Each row is where one point has got to under a steady rotation. How many ticks took it there?
The counts run from 0 to 875.
[ 35 -14  16  -9 -10  13  25 -13  25 -10  34   4  -6  28  15  28 -22   1
  15  26  -5 -13   3   0   9  38  19  -6  33 -19  -5  38 -11  17  36 -26
 -31  -7  -6] | 473
[ -5  -6  33  -4   7   0   6  -7   0   7  -2   4 -26  14  12 -16  -7  10
  32  -3   0  -3  -3  11 -51  16   7 -32 -14 -57 -19  19 -25  11  21   4
 -44   5  32] | 646
[  4 -38  -8  25 -16   5 -13  24  55 -18  -2  -3  -6  26   4  34   5  -4
  10  -2   2   4 -13   2  31  21  -3 -13  25  13  -3  19 -19  17  15 -18
 -56   8 -27] | 509
[-16   0 -30  -8  10 -13 -13  12  40 -21  -9 -12  12  28 -26 -21  28   3
 -15   0  -5   8 -28 -17  -2 -20  15  20  -1  47 -10 -18 -19 -30 -25   2
  10  12 -47] | 381
[-32  -6  14  25   9 -21 -14 -19  36  -7   3  13   2  25  36  39  28   6
  13  22 -14  -1   1  11   0  22 -10  15   0 -24 -29  21 -21  -9  16  -6
 -42  -6   3] | 148
[ 15 -28  -9  -9 -22   5   1   7  28 -40   8 -25  -9  13 -17  15  -9 -12
 -16  -2  -7   3   0   7  49  22  34  -1  21  29  34   8   5  23   7  -4
 -22 -10 -41] | 549
[-11 -34  26 -26  -9 -17  -1 -25 -17 -10   8  -2   0 -31  22 -33 -31  12
  22 -20   4  11   8  34  -1  18 -19 -10  27 -40  -2  14 -23  -3   5  31
 -32 -25 -14] | 451
[ 28 -18  -1 -27 -11  -8  10 -21  21 -33  26 -19  -2  20 -15  -9  -3  -6
 -22  -4   0 -12   1  -5  45  12  37  22  30  39  18   3  14  -4   4  -3
  -1  -5 -48] | 427
[ 40 -19  -2   0 -17  31  17   8  30 -11  28  28 -14  24  14  22 -21   0
  22  26  -9 -15   9  -4   4  27   9  -5  29 -21 -19  22 -14   4  26 -28
 -37  -3 -15] | 225
[  7   6 -14 -35  16  -3  19  -1  18  13  -1  22   8   4  -2 -42  -2  15
  12  11  17   6  -2 -16 -47 -35  10   4  -2   8 -35 -10 -12 -63 -18  12
   8   9   7] | 493
[ 29 -27  26 -23   8   4  27 -12  24  12  14 -12  -5  10  19  24 -31 -14
  18   6  36   1   7  -9  15  27  23 -14  33  -9   3  32  13  -9  30   3
 -37  -3  18] | 238
[  0 -28  -6 -21 -24  11 -21   9   5 -43  -4   5   0 -23  -4 -13 -25   0
   4  -7  -2  14   2  24  36  26  -2   0  21 -18   3   6 -24   9  -7  16
 -42 -41 -32] | 785
[  6 -30   4  -7   6  10  24  28  22  -2 -14 -17 -34  24 -26 -12   3 -17
  -4 -11  23 -11 -16 -22 -21  12  52 -10 -30   2  -5   7   3   8   4 -16
 -36  27  22] | 683
[-53   3  -1   2  39 -32 -17  -9  21  -8 -12 -26   4  22  -5  -6  42 -11
 -18  -6   5  -3 -33 -12 -15   6  25  23 -34  25 -21  -3  -6  -7  -2   0
 -10   5  -9] | 765
[-29  -4   9 -19  13   3 -20  22  34   3 -36 -42 -22   2 -26 -14  -7 -10
  11 -25  14  40 -15  11 -18  -6  26 -49 -13   4  13  13 -13   3  -2   8
 -29  -1  13] | 819
[-32 -21 -10 -15  -5 -20 -30 -10   0 -25  -6   3  20 -24  10 -18  -2   2
   3 -16   8  17 -11  13  33  12 -25  25  30   4 -13   2 -20 -17 -13  42
 -24 -24 -42] | 577
[-10  35   0 -12  15  -8 -11 -17  40  15   5  -2  12  36 -15 -14  10  22
  15  22 -15  20 -19   0 -50 -31   3 -24   7  18 -17  -3 -31 -29  -8   1
  22  10 -20] | 828
[ 10  11  11 -29   9 -31   7 -42  29  -9  22 -15   8  31   8 -10  14  20
 -27  15 -21 -21   1  -7  -3 -10  35  27   5  39   8  -2   5 -29  -1   2
  30  -4 -31] | 553
[ 39  -3   3  -6 -27  15   6  -1  26   2  31   8  -3  25   4  17 -34  14
  38   6  -9  12  -1  13   4  18  -6 -27  48  -5  -4  25 -23   5  30  -9
 -27   5 -29] | 708
[-25 -11   6   8  12  -9  -3  15  62  -5 -14 -34 -23  44 -14  20  26 -13
 -15   1  -1   5 -17  -7  -3   8  40 -13 -13  25  17   8  -5   9   9 -16
 -33  21  -3] | 187
[ 23 -31 -11 -22  -6  17  17  38  13  -1  -4   2 -28  -8 -34 -37 -31 -19
  29 -27  32  10 -11 -16 -27   7  11 -30   1 -13 -16   4 -12  -3   2  -1
 -40  21   5] | 696
[-10 -11  -4 -13  24 -18  -4 -11  35  -4   2  -9  26  20  24  23  30 -23
 -22  23  14  -8  -4 -31  41  25  18  41  -8  29 -18  12  19 -30  10  -5
 -21 -14 -18] | 233
[-19   3  22  -4   2 -33 -18 -42   9 -23  20  -3  28  14  24  16  14  22
  -4  16 -33  -8   1  20  18  12  -5  34  14   3 -14  13 -20   0  10  16
  -2 -14 -43] | 21
[ -2  -2  14 -32  -9   3  -4  -3  27   8 -19 -33 -27  16 -21 -25 -19  15
   7  -9  -7  25   2  24 -43 -29  22 -64   6 -10  25   4 -19   1  -6  11
  -2  -3  -2] | 498
[ 26  -6   2  12  -4 -15  20 -23  43   4  22  17  18  28  33  19   7  27
   4  27  -1 -23   7  -5   5   2  -3  30  31   7 -35  14  -1 -29   9   0
 -14   3 -23] | 184
[ -3  16  14  -8  -5   2   2 -15  31   6  16 -23 -23  42 -26  -4 -10  11
  16   0 -27  15  -9  18 -41 -11  26 -50  10   3  16  13 -34   9   8 -11
   7  15 -14] | 15
[ 20   0 -24  -3   2  10  -3  10  44 -11  18  27  19  26  16  27  10   0
  14  35  -9  -8 -11 -11  24  14  -7  20  24  15 -34  12 -11 -29   1 -12
 -22  -7 -33] | 98
[-11  34   4 -26  25  -4 -20 -21  43  33  -3  -8  16  21   5  18  -6   0
  26  21  -3  43 -17   3 -13  -8  -6 -30  25  19 -13  17 -23 -36   7   6
  14  -5 -17] | 210
[-20 -29 -16  11   7   0  11  28  39  -9 -17  18 -17  27   3 -13  34  -1
 -18  12  -3 -29  -7 -15 -26  -3  26  14 -37   2 -31  -8 -12 -18 -15 -16
 -36  27  13] | 556
[  2  -5   4  13 -10  -8   9 -10  43   1  15  28   1  22  33   3   9  41
  20  18 -22 -18  12  19 -41 -30 -15   2  16 -17 -36   1 -30 -26   1  -5
 -18  14  -8] | 754
[ 12 -21   4 -34   6 -13  11 -27 -21 -14  36  11   9 -13  12 -22 -23 -11
  12  -5  26 -13  -8 -11  27  47   7  41  11 -16 -23  22   9  -5  17  17
 -21 -10 -11] | 279
